One vector is turned by the same rotation once a step. Each row is the vector after some number of steps, and that number follows the row.
The counts run from 0 to 789.
[114 128 133 111 127 129 156 147 123 130 128 181 101 122 147 100  95 138
 110 133 130 149  50 116 128  89 110 161 108 121  73 132 133 103 111 133
 105 129 133 124 145  57 124 110]  423
[122 117 166 119 138 154  75 122 111 141 131 179 139  62  92 137 122 110
 122 105 129 151  97 131 132  83 185 151 151 137 105 105  99 109 124 108
 134 148 114 119  98 115 114  57]  131
[126 106 163 133 164 137  95 122 133 119 124 151 145  94 109 154 151  56
 143 130 146 173 131 127 121  99 202 147 130 150 124  97  97 128 139 113
 106 134  90 137  88 121 124 116]  327
[145  84 175 121 159  95 120 137 114 138 138 156 142 144 103 152 128 146
 128 132 176 163 154 110 121 108 180  97 146 117 133  55 152 145 140 114
 126 151  70 127 105 103 111 110]  461
[141  78 168 109 151 125 153 134 109 161 159 161 122 124 101 148 125 174
 127  96 125 168 147 113 178 106 152 114 147 102  80 136 149 111 139 122
 120 164 149 136 144  53 125 148]  589
[153 119 131 127 172 102 123 116  71 135 151 180 103 103 111  97  90  90
 114 125 141 210  88 107  77 125 125 129 153 116  74 113 101 125 124 147
 102 169 125 138 117 104 100  82]  156
[138  93 166 115 132 202  98 138 138 118 149 162 125 103 100 146 148 125
 131 114 150 160  70  80 146  95 157 133 119 109 107 171 134 128 119 101
 114  87 157 126 103  69 152 130]  723
[ 78  89 115  82 161 139 108 156 148 102 138 166  96 117 108 137 129  96
 117 117 119 124  98 115 124 125 173 138 133 138 123 168 130 178 124 126
 162 136  78 146  92  58 110 146]  715
[155  83 117 108 181 134 151 159  87 160 117 126 147 101  96 127 115 154
 133 138 144 142  72 159  82 113  90 157 132 109 118 117 117 163  85 133
 134 118 117 128 103  86 106 103]  70
[124  89 134 131 116 150  90 146 117 124 115 140 138 127 107 133  98 178
 151 130 159 145  47 133 116  66 135 122 118  89 129 115 140 140 124  98
 129 109 118 125 114  92  97  86]  261
[129 147 175 125 161 152  90 134 149 138 114 168  94  89 120 136  96 109
 126 148 134 173  90 121 116 103 112 111 119 116 136 144 104 132  70  85
 146 109  73 157  95  93  96  88]  48
[172  85 165 124 151 131 143 116  79 134 160 138 145 106  75 112 146 123
 156  89 153 154 108 115  87 106 130 117 145 112 102 102 106 119 101 105
  94 144 134 143  72  81 133 113]  754
[ 79  72 128 115 146 145 124 159 133 115 151 142 109 169  94 164 136 133
 189 122 159 121  87 151 143 119 155 143 128 106 137 152 140 156 110  99
 115 123 113 148 151  78  97 137]  390
[123  74 124 120 179 101 148 129 142 125  95 155 155 102 128 153 129 124
 152 156 112 139 136 148 142  79 164 173 104 148 104 122 136 185 148 141
 123 148  83 121 126  86 108 129]  497
[152  92 126 157 177  87 171 129  91 149 143 148 141 169 127 100  89 169
 139 141 137 144  89 142 115  93  98 116 100 120  95 132 150 157  93 136
 106 134 109 135 132  57  98 102]  667
[ 94 123 125 116 159 101 140 139 135 136 115 206  87 156  93 117 114 162
 142 140 151 125 151 157 134 113 132 106  85 104 135 120 143 109 103 157
 126 171  70 138 142 104 130 167]  383
[124 110 188 141 132 140 110 137 129  96 178 169 127 144  64 143 164 117
 163 117 172 118 116 123 126 136 169 122 105  88 140 137 144 129 108 108
 114 115  92 112 110 103 129 170]  82
[122 174 170 129 131 138  93 141 124 154 121 188  92 109 106 104  94 127
  96 155 143 114  94 113 126  96 165 147  99 118 104 102 152  90 109 122
 161 114  84 133 129  82 137 119]  133
[141  96 127 125 128 141 130 162 122  77 127 153 155 122 111 131 133 132
 135 101 139 154  34 101 117 100 163 127 149 106 106 128 135 143 161 117
 100  98 131 110 110  54 122  99]  149
[142  94 146  98 196 160  84 139 101 173 144 174 108  90  86 167 169 122
 128 105 175 160 156 108 121 113 150 107 145 132 134 112 122 121 114 122
 139 165 122 155  99 121 146 137]  162
[158  74 139 124 205  98 161 159 130 146 120 134 116 100 146 163 105 152
  79 147 116 201 111 133 123 101 129 130 114 115 121 111 152 174 120 134
 127 125  98 162 153  96 100 105]  342
[139  88 182  82 143 150 111 133 144 109 153 173 121 100 143 169 129 153
 107 114 140 185 121  91 116 107 119  77 105 104 115 140 165 143  76 127
 107 161 124 159 109  89 132 109]  451
[151 123 108 135 162  83  85 140 119 155 178 158 117 130  98 122 148 120
 186 152 158 121 153 146 119 110 176 120 113 131 130 116 135 114  67 139
  99 149  97 163 126 111 156 121]  85
[132  74 124 108 146 135 141 127 129 120 140 182 133  78 120 136 148 119
 151 145 113 173 145 108 131  85 179 173 103 136  82 170 142 135 122 171
 107 161 144 106 145 104 155 123]  10
[120 128 156 133 168 118 163 135 113 130 163 168 104 135  76 119  84 138
 124 120 137 146  73 140 144 139  98 147 117  65 100 143 163 133  86 123
 122 132 108 140 159  72 114 159]  672
[127 142 179 111 161 129 111 157 171  99 123 153 136 108 101 165 150 130
 126 152 172 124  92 117 141 120 178 143 102 124 141  77 154 154 125 124
 118  94  64 117  99 106 133 148]  56
[152 103 123 113 167 115 143 177 128 143 149 137 140 133 144 153 176 128
 140 135 197 112 109 132 118  94 206 154 110 139 121  64 144 150 123 141
  95 111 121 133 107  93 150 124]  60
[145 128 174 175 155 112  88 102  94 138 148 152 146  99 114 105 110 111
 101 147 156 170  90  97  98 109 154 148 112 120 107  80 133 134 130 110
 117 106  90 133 114  94 136  89]  729
[ 96 126 149 138 149 102 140 135 140 136 120 181 109 140  89 116 100 163
 139 143 152 106 136 149 145 115 126 141  98 104 128 100 153 129  87 127
 141 130  43 141 118  76 138 167]  382
[124 100 131  73 162 131 132 140 139 137 106 147 100 126  99 119  70 168
 174 135 116 182  85 146 156 105 120 139 176 105 109 141 151 138 106 100
 144 135 109 145 175  74  90 113]  587
[106  91  77  89 162 160 102 168 122 139 107 184  55 128 125 125 124 111
 132 149 129 144 104 127 129 122 139 130 137 132 124 185 125 154 103 127
 151 136  99 160 132  81 116 134]  716
[168 118 176 149 192 133 127 118 135 132 109 188 139  83 125 154 155 120
 122 116 164 176 146  85 136  79 131  93  89 136 125  99 119 137 115 123
  98 116 112 128  99  95 116 137]  51
[135 128 157 143 144 137 132 173 141 137 132 168  81 123  85 140  95 140
 121 146 139 194  75 134 117 113 167 107 127  54  93 112 139  98 146 104
 146 120 104 116 137  97  98 132]  347
[153  90 108 107 181 150 113 134 132 130 100 164 133  93 156 152 151 108
 182 146 143 151 130 103 139  93 152 184 130 176 143 136 123 155 103 120
 110 127 129 141 138  74 103 114]  608
[126 103 145  98  89 158  96 108 110 110 155 169 113 127  97 117 131 131
 192 123 124 165 101 127 105 100 165 135 144 100  95 177 115 129  85 134
 135 169 144  89 116 112 122  76]  286
[ 99 126 118 107 150 112 120 139 122 108 178 187 115 137 125 128 118 101
 168 159 128 130  86 155  81 129 156 162  88 125 115 156 145 136  50 143
 108 170  75 131 141 137 139 102]  89
[126  35 128 117 149 117 109 138 127 133 135 128 139 127 143 153 151 122
 179 172 153 179 124 107  67 105 181 151 100 160 138 112 151 179 114 131
 117 137  85 151 122 107 130  87]  172
[114 135 135  66 145 110 120 115 158  85 154 203 108 104  92 104 133  95
 140 132 119 136 137 129 142 134 165 152 142 141 112 151 153 131  77 159
 127 177  66 127 131 108 149 147]  5
[137  65 144 141 179 102 114 117  92 151 133 130 120 115  76 141  80 119
 138 132 122 194 125 142 142 108 143 151 170 113  98 106 109 139 168  99
 127 135  93 154 156  84  93 119]  591
[ 91  92 106 113 131 121 174 146 111 126 117 187  95 139 136 106 105 113
 134 136 106 163  78 127  99 128 155 165 150 126  79 167 122 146 127 134
 137 157  98 116 142  85  90  94]  311
[158 120 158 124 157 100 113 130 124 149 171 151 164  78 101 143 123 102
 138 118 134 134 127 147 184  76 194 154 136 125  95  68 102  89 110 124
  82 146 112 144 117 121 131 107]  215
[ 92 109 108 136 153 122 148 124 116 107 128 176 147 118  75 101 139  70
 144  96 140 107 117 141 120 103 164 142 116 162 113 121  85 124 150 160
  75 164 108 121  99  64 124 143]  113
[136 107 126  96 160 109 120 134 172 101 138 183 103 108 141 130 132  79
 143 138 101 164 150  97 149 112 145  99 117 161 117 156 129 144  75 150
  83 154  94 161 132  88 141 134]  606
